Look-ups in named tables: a row name and a column name give one cell, copied from the table.

pilibad.tsv
	paf	leriku	pem	rik	rav	nud	nalo	naranob	mog	lev
boz	-39668	-34229	-8894	21252	26895	12905	42521	11125	-19067	-11038
sedofa	-41136	18677	-28237	-34999	-8147	22808	16789	8856	13436	11362
suri	-35610	-25922	20899	-10589	22582	-17929	23703	468	12744	23103
gad	50183	15816	28239	33956	24678	-21687	-33505	-42765	-46524	-45182
rusa	-27952	-27827	-46284	-5740	-21216	29824	-6996	-52615	-1839	-20667
fazo	35675	37626	-12276	-26005	-31442	11997	-10858	14868	20940	5106
sut	16158	33085	-16911	3729	-48401	45732	-24635	-47008	-29824	6127
fikasuf	26463	22359	7808	-17569	-23649	18730	25838	-33506	-6931	10646
losol	33775	18035	-10565	-3619	-5197	-27263	-25233	7125	2458	4595
vep	-38289	-11606	-21651	-23212	23046	-16245	20754	25496	27102	14723
fof	4802	42615	-1476	4332	-25292	37731	-13074	-37736	-27016	22263
ratim	36233	8738	806	-3229	-23264	39125	18720	-5627	767	6530

fazo, pem -> -12276
sedofa, naranob -> 8856
fikasuf, lev -> 10646
rusa, mog -> -1839
sut, rik -> 3729
sut, pem -> -16911
suri, paf -> -35610
rusa, nud -> 29824
rusa, naranob -> -52615
fof, nud -> 37731
fof, nalo -> -13074
ratim, leriku -> 8738
gad, lev -> -45182
Row with the largest nud: sut

Table pif
	gizusoz	buniri	tunor
litu	219	163	155
levu	164	102	231
fub	160	190	159
godoraz	81	138	146
toz	117	201	109
vakaze	115	166	235
nerol	111	135	64
vomamu	234	133	114
demu	177	160	113
batufa	4	209	168

vomamu, buniri => 133
levu, buniri => 102
batufa, tunor => 168
toz, tunor => 109
litu, buniri => 163
demu, gizusoz => 177
toz, buniri => 201
levu, tunor => 231
batufa, buniri => 209
vakaze, gizusoz => 115
demu, buniri => 160
nerol, gizusoz => 111
batufa, gizusoz => 4
nerol, buniri => 135
levu, gizusoz => 164

dukede =
         takug    kab
zevemar  0.960  3.766
gatub    8.450  2.292
puni     7.358  6.717
bileta   3.685  2.841
gubedo   3.945  2.227

zevemar, kab: 3.766
puni, kab: 6.717
gubedo, takug: 3.945
zevemar, takug: 0.960
gatub, kab: 2.292
bileta, kab: 2.841
puni, takug: 7.358
gubedo, kab: 2.227
bileta, takug: 3.685
gatub, takug: 8.450
Row with the largest kab: puni

zugola =
	gik	nizod	zapagit	lutepeg
zofu	-3.77	17.90	28.33	-50.43
rozak	-7.39	29.85	31.04	1.71
bifo	-11.43	-9.04	31.61	-10.19
kud	34.45	-8.99	-25.44	-41.62
zikalo	-49.27	-17.86	66.35	-27.73
kod	-24.40	60.46	49.64	-23.64
zulopez	53.64	64.34	86.34	14.87
filu	-39.53	43.55	41.98	-16.16
sema	-27.17	8.42	2.69	-14.04
zom	-35.45	50.74	39.26	80.44
nar	-43.52	-6.34	60.78	52.40
mulif	-33.81	9.70	48.29	38.72

zapagit of mulif: 48.29
zapagit of bifo: 31.61
nizod of filu: 43.55
lutepeg of filu: -16.16
zapagit of kod: 49.64
zapagit of kud: -25.44
lutepeg of zom: 80.44
gik of nar: -43.52
nizod of kod: 60.46
lutepeg of nar: 52.40
gik of mulif: -33.81
nizod of zikalo: -17.86
nizod of mulif: 9.70
zapagit of zofu: 28.33
lutepeg of rozak: 1.71

livez:
cols = veva, bunel, rom, gev, sogemiz, dav
nif: [49, 73, 34, 133, 147, 182]
zum: [50, 100, 35, 146, 132, 173]
neku: [45, 58, 36, 59, 145, 164]
faruv: [145, 154, 173, 224, 101, 105]
zokuzo: [154, 163, 160, 76, 149, 111]
vel: [94, 71, 74, 90, 173, 195]
babero: [112, 126, 101, 39, 182, 150]
zotibo: [156, 161, 143, 217, 120, 179]
lam: [85, 107, 81, 145, 100, 137]

What is the dav of nif in livez? 182
What is the bunel of babero in livez? 126
What is the rom of babero in livez? 101
What is the bunel of neku in livez? 58
What is the veva of zotibo in livez? 156
What is the dav of lam in livez? 137
What is the dav of faruv in livez? 105
What is the bunel of nif in livez? 73
What is the gev of zokuzo in livez? 76
What is the gev of faruv in livez? 224
What is the rom of nif in livez? 34
What is the sogemiz of vel in livez? 173
What is the veva of nif in livez? 49

lok =
         gigona  norug  zit
keroza       79     38   90
rogon        87     61   86
fuva         65     55   66
movedon      93     87   88
seko         11     89    8
bulude       24     79   42
bavin        70     21   88
rov          13     25   13
simuz        39     79   76
kerumep      74     62   73
gabuv        73     15   75
duzeg        21     56   50
gof          74     52   69

What is the norug of bavin in lok? 21
What is the zit of rogon in lok? 86
What is the norug of bulude in lok? 79
What is the gigona of duzeg in lok? 21
What is the gigona of simuz in lok? 39
What is the gigona of fuva in lok? 65
What is the norug of keroza in lok? 38
What is the zit of rov in lok? 13
What is the norug of seko in lok? 89
What is the norug of movedon in lok? 87
What is the gigona of bulude in lok? 24
What is the gigona of gabuv in lok? 73
What is the zit of bulude in lok? 42
What is the gigona of rov in lok? 13

makolu =
	suvirip	zosege	dopatil	matid
kuf	5618	8391	8195	8497
zemato	8110	6249	7952	7251
lutup	7552	6722	7631	7109
vorazu	4994	8611	8962	9005
raf	1787	1555	3893	3507

suvirip of vorazu is 4994
suvirip of raf is 1787
zosege of zemato is 6249
dopatil of vorazu is 8962
matid of vorazu is 9005
suvirip of kuf is 5618
dopatil of lutup is 7631
zosege of vorazu is 8611
matid of zemato is 7251
zosege of lutup is 6722
dopatil of zemato is 7952
matid of raf is 3507
suvirip of zemato is 8110
zosege of raf is 1555
dopatil of kuf is 8195
zosege of kuf is 8391
dopatil of raf is 3893
Which row has the largest zosege? vorazu

Table pim
|  | vem | midap | kigu | vokik | luf | logunu | mekag | kivi | vefurem |
|---|---|---|---|---|---|---|---|---|---|
| tev | 120 | 216 | 104 | 68 | 85 | 70 | 72 | 61 | 72 |
| gul | 83 | 101 | 106 | 64 | 214 | 179 | 84 | 57 | 77 |
| mep | 72 | 82 | 83 | 61 | 90 | 118 | 210 | 88 | 67 |
| nesidi | 61 | 55 | 51 | 68 | 102 | 197 | 81 | 68 | 61 |
| kasi | 172 | 140 | 50 | 69 | 39 | 66 | 57 | 64 | 70 |

nesidi, midap -> 55
nesidi, vokik -> 68
mep, vem -> 72
tev, vefurem -> 72
tev, midap -> 216
kasi, mekag -> 57
tev, logunu -> 70
tev, kivi -> 61
tev, vem -> 120
gul, mekag -> 84
kasi, kigu -> 50
mep, logunu -> 118
kasi, vem -> 172
kasi, kivi -> 64
mep, luf -> 90
kasi, vefurem -> 70
Which row has the largest logunu? nesidi

